(in the rows, 128 means zero)
Z: rows in 4 groups, each row roughly a mix of its group's directions (some rows in no group)
Z (166 x 11)
[[155 123 148 144  67 139 149 123 170 153 128]
 [154  71 145  91 115  99 119 158 150 134 135]
 [158 149  95  89 144 142 146  99 122  79 123]
 [152 165 104 119 131 133 138  97  76  97 155]
 [ 93 108 129 177 121 137 135 148 111 134  72]
 [104 186 117 172 144 129 113 136  96 150 131]
 [129 176 147 156  82 160 135  96 113 122 116]
 [100 100 140 112 147 107  95 156 150 174 158]
 [163 119 119 185 154 164 141 108 133 142 101]
 [ 74 111 183 131 161 137 142 121 133 147 117]
 [171  99 131  93 112 141  86 133 134 140  86]
 [115  98  85 102 145 170 121 117 141 110  87]
 [129 121 192 101 150 122 107 139 138 173 118]
 [103 147 148 131 117 139 159 179 112  76 128]
 [168 116 150 174 125 148 118  88 141 150 159]
 [143 114  99 112  96 159 105 159 175  97 131]
 [ 95 166 139 164 112 120 168 127 164 151 108]
 [187 122 135 108 100 154  88 127 158 140 120]
 [166 170 120 155 106 156 162 110 133 136  93]
 [ 98 115 142  81 133 115  80  98  93 125 130]
 [126 128 148 120  83 116  73 169 126 155 120]
 [164 139 117 122 144 132 148 164 178 132  83]
 [ 96 149 130  76  95 118 118 129 175 125 147]
 [169 162 137 139 182 113 125 164 131 122 153]
 [192 138  75 147 136 133 122 127 145 110 136]
 [161 123 139 172 162 157 138 104 104 130 169]
 [155 162 135 133  66 101 126 125 143 160 146]
 [125 154 129 163 104 143 126 175 180 130 107]
 [114 136 122 156 178 134 148  80 122 163 149]
 [108 107 124  73 155 104  93 126  91 131 145]
 [ 67 155 163 103 115 118 100 145 111 125 136]
 [157 156 115 125 144 142 163 114 120  78  85]
 [136 122 144 147 207 143 133 107 139 141 140]
 [205 134 122 127 158 125 108 143 151 137 134]
 [134 132 113 110 121 162 137 103 102  58 133]
 [116 102 130 157 130 146 155  74 154 168 114]
 [169 114 167 158 104 103 134 155 141 145  93]
 [156 138 136 189  89 100 137 112 147 115 112]
 [176 106 137 119  66 124 124 129 159 136 114]
 [134  75 130 125 121 106 140 128  65 153 131]
 [120  96 113 112  84 144 157 160 105  84 127]
 [ 65 116 153 127 105 135 138 129 117  78 136]
 [ 56 108 111 120 118 132 154 130 103 106 116]
 [151 144 118 189 119 130 158 111 103  95 105]
 [132 139 112 128 147 140 186 127 175 101 159]
 [ 92 144 115  99  75 132  80 132 131 123 111]
 [194 117  89 133 109 131 126 143 144  94 125]
 [104 127  94 157  78 130 157 138 103 160 107]
 [150  92 112 148 182 150 155 138 136  96 110]
 [ 96 137 138  70  94 100 122 108 133 101 108]
 [ 94 143 171 117 112 115  96 160 156 141 165]
 [115  69 129 104 111 105 106 158  96 155 124]
 [172 110 124 124 116 142 180 115 177 113 122]
 [ 73  82 114 115 115 111 141 171 127 123 133]
 [164 155 121  98 146 120  86  98 120 116 170]
 [110 116 157 146  82  97 141 170 137 137 164]
 [126  68 102 148 143 128 143 171 128 141  97]
 [103 105 142 168 128 150 130  71  94 119 139]
 [165 130 124 135 148  99 151 147 175 176 136]
 [175 127 170 120 141 125 113  82 150 108 155]
 [188 100 149 100 103 104 129 149 152 145 134]
 [ 97  92 153 151 125 139 165 129 151 137  77]
 [125 136 143 140 187 105 180 144 135 140 151]
 [125 181 146 126 155 102 115 162 108 116 169]
 [197 113 151 126 151 132 112 129 166 145 128]
 [113 115 174 111 141  89  95 113 101 118 166]
 [ 97  69 149 133 138 115 101 147 160 106 146]
 [129 105 153 128 134 143  83 132 183 127  89]
 [103 140 147  84  83 117  87 153 119 139 111]
 [120 146 150 150 109 172 122  74 142  92 128]
 [156 139 135 144 179 107 106  83 113 107 154]
 [ 98 129 119  83 109 179 105 144  98 107 126]
 [187 116 140 109 175 120 124 167 120 129 124]
 [137 162  83 163 174 139 124 147 148 104 125]
 [147  67 145 104 122 149 124 132 148 132  81]
 [ 77 102 126 150 156 145 125 171 102 114 105]
 [128 110 143 131  80 139 125 147 178 131  80]
 [123 118  76 110 187 135 159 119 132 121 109]
 [121 136 125  83 129 147  71 101 115 123 166]
 [119 145  98 110  86 173 136 110  89 114 104]
 [ 93 123 140  82 162 116  98 146 107 111 165]
 [ 98 118 131 165  76 135 149 165 152 141 109]
 [ 87 127 146 133 119 141 123  58 116 116 152]
 [188 130 126 121 159 146 140  87 158 116 111]
 [147 129 128 200 131 135 126 105  93 116 152]
 [ 98 162 146 149 140 116 138  87 121 168 167]
 [175 142 118 178 150 143 118  88 108 119 142]
 [186 136 138 150 169 128 128 136 155 103 160]
 [142 185 128  87  89 129 115 114 116  99 120]
 [103 112 129 124 114  84 162 145 162 173 106]
 [196 142 124 136 125 138 111 143 171 153 140]
 [145 119 143 190 158 130 108 127 144 173 135]
 [170 170 109 142 154 123 180 125 153 131 122]
 [167 101  72 142 156 137 160 124 110 120 113]
 [133  73 118  90 133 107 106 169 150 138 143]
 [200  90 139 111 115 126 130 148 140 112 121]
 [150 149 123  65 107 153 132 165 153 122 133]
 [110 155 116 155 170 140 110 103  82 130 163]
 [173 104  86 111  82 126 118 123 124 151 104]
 [112  94 133 176 131 174 138 161 118 158 133]
 [101 181 146 150  91 139 139 105 103 122 160]
 [150 128 130 166 132 123 166  77 138 157 161]
 [176 136 119 115 152 118 120 174 134 166  92]
 [ 91 109 135  98 167 111 118 158 116 151 171]
 [105 137 155 103  59 130 131 116  99 121 148]
 [105 153 103  62 124 130 113 134  96 100 127]
 [ 89 132 139  83 111  91 153 151 140 101 100]
 [145 106 147 156 183 129 175 109 122 135 149]
 [143 128 159  92 163 146 167  85 124 105 141]
 [131 130 128 160  91 129 193 146 142 129  98]
 [183 175 122 140 144 138 108 119 148 150 160]
 [127 183 139 140 168 143 132  85 147 103 140]
 [144 150 130 147 102 178  88 110 132 129  84]
 [166 152 146 111 129 113  84  92 105 154 154]
 [138 105 122  75 122 116  99 134  72 111 120]
 [ 99 153 162 177 110 152 127 111 157 122 159]
 [142 171 133  84 135 135  77 111 143 102 143]
 [183 163 104 150 150 133 154 135 159 151 136]
 [120 141 130 135 130  94  86 194 139 147 132]
 [155 114 119 141 177 133 145  82 119 170 142]
 [133 119  98 156 129 150 194 101 132 102 120]
 [125  98 160 115 118  82 157  93 155 137  98]
 [138 148 158 181 164 134 118  91 127 149 154]
 [119 113 154 133 137 158  73 134 110 110 177]
 [105 109 110 134 149  89 123 188 110 158 116]
 [126 124  95 116 168 109 181 103 124 138  92]
 [ 99 141 107 161 117  66 127 135  99 107 115]
 [137 145 106  96  79 177 132 103 101 135 135]
 [124 144  85 122 136 110 131 181 104 173 119]
 [101  70 105  86 126 126 122 164 141 115 125]
 [163 125 124  86 140  97  83 131 133 171 137]
 [168 114  84 139  70 127 146 110 137 133 118]
 [118 106 146 132 181 140 113  91  99 136 169]
 [172 151  97  93 102 145 146 137 145  86 137]
 [ 97 106 134  92 155 141 149  78 105 158 135]
 [146 156 118 127  96 123 116 165 105 128  66]
 [122 136 107  73 110 124 123 170 128  94  94]
 [156 110 124  94  73 118 116 166 117 100 112]
 [110  98 169 159 159 112 159  83 122 121 130]
 [105 110 128 121 142  85  95 178 102 156 137]
 [138 146 100 131  73  96 123 162 153 161 126]
 [109  91 135 108 100 117  77 170 125 149 115]
 [ 93 101 122  92 132 146 153  84 123  84 129]
 [131 180 121 113 104 136 137 133 192 115 138]
 [143 162 109 140 106  77 112 107  99 112 165]
 [158 165 102 149 115 131  95 107  98  82 125]
 [108 125 155 113 176 121 130 100  93 173 147]
 [134 161 117  74  74 131 121 117 115 105 142]
 [149 137  96 137 121 150 184  89 122  94 123]
 [ 89 110 136  90  79 124 118 146  97  99 116]
 [202 122  84 129 122 126 126 136 139 143 111]
 [113  75 106  71 140 108 151 140 126 118 131]
 [176 119 117 141 100 112 115 168 138 177 116]
 [122 152 129 100  71 110 101 171 121 106 124]
 [ 90 120 117 104 129  90 126 166 105 145 175]
 [103 103 149 150 149 128 168  91 141  81 113]
 [141 175  78 165  93 116 139 132 145 129 135]
 [133 161 132 179 132 131 143 145 188 132 118]
 [130 166  75 133 124 183 113 128 146 140 132]
 [136  98 132 190 150  91 134 154 105 144 128]
 [104  72 130 133 182 120 120 162 119 135 124]
 [127 160 121 159 100 109 144 178 129 164 157]
 [ 75  92 159 104 162 147 115 114 106 118 135]
 [177 154 147 115 108 105 110  98 150 112 168]
 [122 121 113  78 121 145 110  99  96  75 126]
 [124 114 173 157 123 133 126  80 107  95 161]]
which group is each row in? (one row of each group first)
[150 109 168 176 122 138  91 102 161 115 126] : (50)
[103  78 140  89 143 123  75 123 123 110 132] : (127)
[ 80  91 132 133 111 107 110 138 133 175  97] : (23)
[132 112 183 114 100 117 129 110 121 100 178] : (19)

[119 119 132 115  84 134 122  69  84 119 141] : (23)
[131  87 153  81 134 118 131 117  73 145 135] : (19)
[ 98  89 177 129 103  87 119 148 108 122 126] : (127)
[155 142 131  78 126  93 114 140 154 165 161] : (23)
[142 161 107  96 130 141 120 126  80 103 175] : (50)
[157 152 166 139 119 128  67 118 131 139 160] : (127)
[100 137 131 109  77 112 135 183 144 136 102] : (23)
[ 87 175 168 105 112 115 113 101 133 127 155] : (23)
[114 141  92  87  87 160 123 140 124 133  85] : (50)
[ 86  72 133 108  92 140 136 133 139  98 111] : (127)
[148 192 139 127 147 113 117  87 148 154 129] : (23)
[ 74 133 168  91 103 120 104 141 111 147 115] : (19)
[157 153 134 109  98 108  96  97 117 145 179] : (19)
[197 140 113 129 101 100 145 136 120 155 144] : (19)
